In the rows, 128 means zero.
R: a few groups of rows, each row roughly a mix of its group's hidden directions:
R (140 x 13):
[[107 106 114  70 127 135 160 172 120 130 134 156 117]
 [106 124 134 100 145 156  79 172 115 140 167 132 137]
 [124 162 124 140  90  66 140 127 154 118 102 144 132]
 [144 152  93 116 112 125  70  83 111 116 118 121 143]
 [135 140 190 184 129 140 129 121 160 130 114 121 125]
 [144 134  99 115 187 114  94 104  98 137 127 148 151]
 [ 99 104 130 139 144 149 151  94  71 143 130 116  96]
 [ 93 111 113 138 193 115 110 151 139 136 138 119 162]
 [139 181 129 115 132 102 106 130 183 120 114 150 105]
 [ 82 186 151 124 141 119 118 139 135 126 132 132  84]
 [120 152 125 101 178 110  80 144 112 146 157 141 143]
 [115 111 178 127 168 125  93  97 126 133 144 134 168]
 [105 129 125  91  97 127 136 171 106 142  93 166 109]
 [130  96 161  92 157 161  90 138 154 138 157 127 119]
 [117 182 155 115 145 106 117 129 167 128 112 146  87]
 [126 155 167 118 127 162 136 144 185 109 133 112  99]
 [ 97 128 119 121 129  97 103 109  80 154 111 163  95]
 [115  99 182 132 153 129 165 164 147 142 153 136 116]
 [117 161 151 113 113 132  97 185 155 134 162 115 134]
 [116 169 136 109 118 131  91 176 165 135 157 128 144]
 [106 148 138 101 113 116 135 179  98 141  85 156 133]
 [140 133 148 149 116  99 170  97 138  96  89 120  93]
 [109  88 118 120 155 143 116 120  61 149 147 130 135]
 [163 140 136 107  70 136 145 105 124 119  99 144  92]
 [ 94 113 109 160  81 103 151 126  91 132 104 143 114]
 [118 179 109 126 124 148  89 169 144 136 158 119 153]
 [128 115 127  86 132 149 146 183 156 133 141 120  85]
 [129 127 124  81 108 120 128 162 117 128  72 165 119]
 [126 118 110  65 130 136 104 121  89 125 109 149 162]
 [158 143 156  86 107 125 131 143 109 139  73 148 112]
 [179 138 172 150 130 134 121 112  95 148 139  91 119]
 [147 149  96 117 109 135  63  86 123 117 118 125 135]
 [161 129 140 164 156 123 116  83 147 127 159  88 142]
 [147 134 133 111 201 105 119  94 115 133 117 146 121]
 [146  96  97 151 132 119 155  80  88 135 101 132 145]
 [129 162  98 150 112  97 111  95  87 124  97 116 151]
 [115 168 155 102 182 109 105 120 140 131 128 147  95]
 [133 123 173 106 157 163  95 128 174 118 149 110 129]
 [127  89  97 154  84 126 154 100  90 129 109 125 139]
 [ 90 167 156 121 117 147 108 179 147 122 150 119 109]
 [168 140 158 109  79 135 131 113 113 136  90 133  94]
 [167 129 127 146 134 113 173  85 153  97  97 117 128]
 [142 105 123  47 142 138 112 135 124 132 134 146 143]
 [132 136  91  90 106 143 152 140 147  93 103 174 124]
 [ 91 151 138 112 107 147  91 181 131 137 163 124 123]
 [128 153 103 114 159  94  80 130 120 149 115 173 135]
 [141  90 157 113 151 140 169 127 145 129 134 167 169]
 [101  89 127 129 123 188 125 129  82 147 136 120 134]
 [171 143 144 110  72 146 137 111 127 123 102 138  91]
 [170 144 168 137  86 140 128  96 112 151 119 112 100]
 [164 150 129 129 112 111 139 135 200 103 118 127 141]
 [110 158 150 103 150 107  77 169 131 146 144 147 119]
 [144 102 113  79 116 131 100 131 123  92 115 151 174]
 [144 146  86 164 102  85 125  96  99 138 110 131 134]
 [145 152 145 115 111 123 106 179 179 117 148 119 154]
 [124 178 115 125 104 126  96 140 127 119 113  83  84]
 [140 179 134 109 141  97 106 128 181 120 116 149 108]
 [154  80 101 135 110 105 148  94 129 144  95 159 138]
 [ 98  96 129  79 142 126 163 161 115 125 154 157 132]
 [157 132 171 161 133 119 111 102 111 160 146  84 117]
 [ 79 119 105 145 163 133 143 124 136 114 176 127 163]
 [155 138 153  88 121 121 127 143 107 151  67 147 119]
 [155 129 131 122 192 112 139  78 115 124 106 130 138]
 [158  93 102 146 123 118 166  76 122 127  95 137 127]
 [161 133 113  96  87 123 135 135 118  98  77 155 120]
 [142 137 126  85  95 134 142 150 107 131  77 166 116]
 [151  94 169 133 145 141 171 122 154 124 137 159 162]
 [140 133 155  89  93 106 120 151 104 131  77 143 108]
 [167 142 145 105  87 154 137 132 109 142  87 147  97]
 [144 116 119  76 123 131 101 143 130 105  88 154 169]
 [155 125 127 165 140 159 119  91 139 138 180  98 136]
 [131 121 108 147 116 115 170  70 123 125  86 141 111]
 [ 86 121 116 156 180 128 152 128 115 130 170 114 147]
 [121  91 132  88 137 147 151 183 132 150 138 140  99]
 [139 102  98 127 166 155 119 102  77 141 137 124 160]
 [173 138 131 183 127  91 142 107 142 153 116 108 124]
 [137 114 122 168 143 133 119  87 142 119 183  93 138]
 [197 124 129 145 125 147 119  81 141 133 134 107 119]
 [ 73 119 149 147 127 100 117  88 140 108 141 101 155]
 [125 118 162 105 139 148  98 182 142 149 169 120 121]
 [108 186 138 129  94 116 127 146 179 120 127 129 107]
 [117 108 134  67 125 148 160 174 119 124 122 152 120]
 [154  98  99 134 160 105 135  83  91 144 110 142 148]
 [127 108 170  80 150 171 136 144 152 110 135 139 149]
 [ 92 157 155 130  80 117 138 152 159 124 127 129  88]
 [183 136 130 111  94 171 130 108 146 129 110 138  96]
 [155 105 150 119 127 170 138 154 166 103 155  97 151]
 [169 134 137 163 168 116 127  90 134 127 151  88 143]
 [105 121  85  94 133 137 155 156 115 117 111 177 145]
 [ 68 124 124 123  95 165 118 152 131 132 162 146 141]
 [132 163 156 108 180  95 112 113 140 123 116 143  90]
 [126 161 104 145 106 123  72 122 117 135 115  96  88]
 [ 97 129 115 103 151 108 148 176  94 125  98 156 147]
 [184 142 139 110  92 165 124 115 136 149 103 142 101]
 [130 108 113 112 176 138  92 133  83 151 145 139 160]
 [121 115 120  62 133 142 115 122  99 117 117 157 168]
 [118  92 107 139 158 140 142  94  64 140 127 128 121]
 [ 59 124 123 132 141 102 138 159 114 114 157 132 152]
 [136 137  99 166 101  79 161 126  96 146 113 140 116]
 [127 155  96 129 114 103  77  87  93 125 115 120 143]
 [ 90 116 146 149 173  83 121 136 116 134 154  97 143]
 [164 139 135 104  76 129 142 119 114 117  86 145  94]
 [115  98 150 140 147 129 193 171 133 140 140 133 120]
 [159 125 130  81  81 130 126 134 111 106  88 155 125]
 [ 99 118  77 119 124 129 134 133 162  73 131 150 143]
 [109 120  81 116 104 138 141 128 156  69 135 153 133]
 [146 157  97 175 111 103  96  97 120 140 115 100 114]
 [102 120  82 149 155 139 140 108 172  99 158 129 143]
 [105 125 158  91 156 146 111 106 119 100 135 137 182]
 [137 139 174 104  91 112 121 150  90 150  97 132 104]
 [143 163  87 147  95 130  88 101 113 120  99 108 119]
 [109  89 133 124 124 191 121 137  85 136 144 110 133]
 [ 68 114  94 123 155 123 149 139 140 103 156 146 148]
 [107 115 113 167 158 112 111 110 159 111 173  97 147]
 [148 101 101 152 117 125 169  74 111 133  99 126 144]
 [128 100 117  92 134 151 171 181 147 131 140 130 102]
 [110 130  83 134 100  92 148 129  75 136 114 155 129]
 [136 153 141 105 204 114 113 104 129 131 122 143 115]
 [144 172 103 142 129  74 143  95 151 120 105 142 130]
 [ 94 160 157 110 150  99  94 141 106 140 128 145  88]
 [169 119 125 148 126 120 175  93 165 101 101 120 126]
 [137 121 131 135 132 104 160 174 149 160 139 108  76]
 [125 116 117 162 140 118 118  74 111 123 135 150 183]
 [102 126 146 163 152 134 106 122 136 143 184  97 158]
 [131 106 165  97 140 148 183 174 135 126 126 135 125]
 [153 137 142 171 124 113 161 151 159 146 129  99  86]
 [ 94 125 129  91 101 133 133 171 110 134  89 161 106]
 [140 127 137 172 146 127 114  92 160 125 170  86 122]
 [170 141 172 145  90 122 116 100 122 141 132  98  98]
 [133 108 118  46 130 133 133 143 117 121 138 155 137]
 [144 127 169 155 147 144 172 143 174 115 141 102 124]
 [145 121 118  83 103 112 116 149 121 108  70 156 130]
 [129 156 128 188 120 111 108  86 110 128 103 117 153]
 [126  91 157 108 149 153 168 167 161 136 147 143 119]
 [ 93 110 119  65 129 154 115 165 123 127 137 149 115]
 [118 114 143  67 137 140 166 178 124 123 130 136 120]
 [120 115 125  91 130 152 150 185 148 132 141 118  84]
 [139 137 110 172 105  81 169 129  99 147 107 135 120]
 [150 123 111  85 107 106 130 139 118 102  72 159 129]
 [116 124  94 141 100  96 166 131  76 133 115 158 132]]
which group is each row in? (one row of each group first):
[142 149  87 114 107 131  74  85 109 113 117 125 142] | N
[145 110 114 155 111 125 180  80 124 109  93 117 135] | W
[ 88 131 176 139 128 127 116 143  92 160 163 107 140] | L

[122 158 128 191 116 109  94  92 116 133 113 112 129] | N
[148 146 147 116 108 149 129 166 169 130 118 108  74] | N
[101 111 151  77 150 173  94 145 136 116 143 129 134] | N
[125  80 114 148  83 149 148 141  95 136 137 108 160] | W
[ 91 137 142 115  98 155  98 182 132 138 161 124 116] | W
[147 103  99 133 169 110 128  92  77 143 122 136 151] | W
[105 113  89 157 113 131 134 106 157  81 167 119 121] | L
[154 125  88 105  95 134 171 165 114 128 106 135 102] | N
[ 95 188 138 137 105 125 136 143 165 115 128 123  92] | W
[101 133 113  95 146 114 150 177 102 118  94 160 140] | L
[148 130 169 143 146 143 128 129 185 117 160  98 109] | N
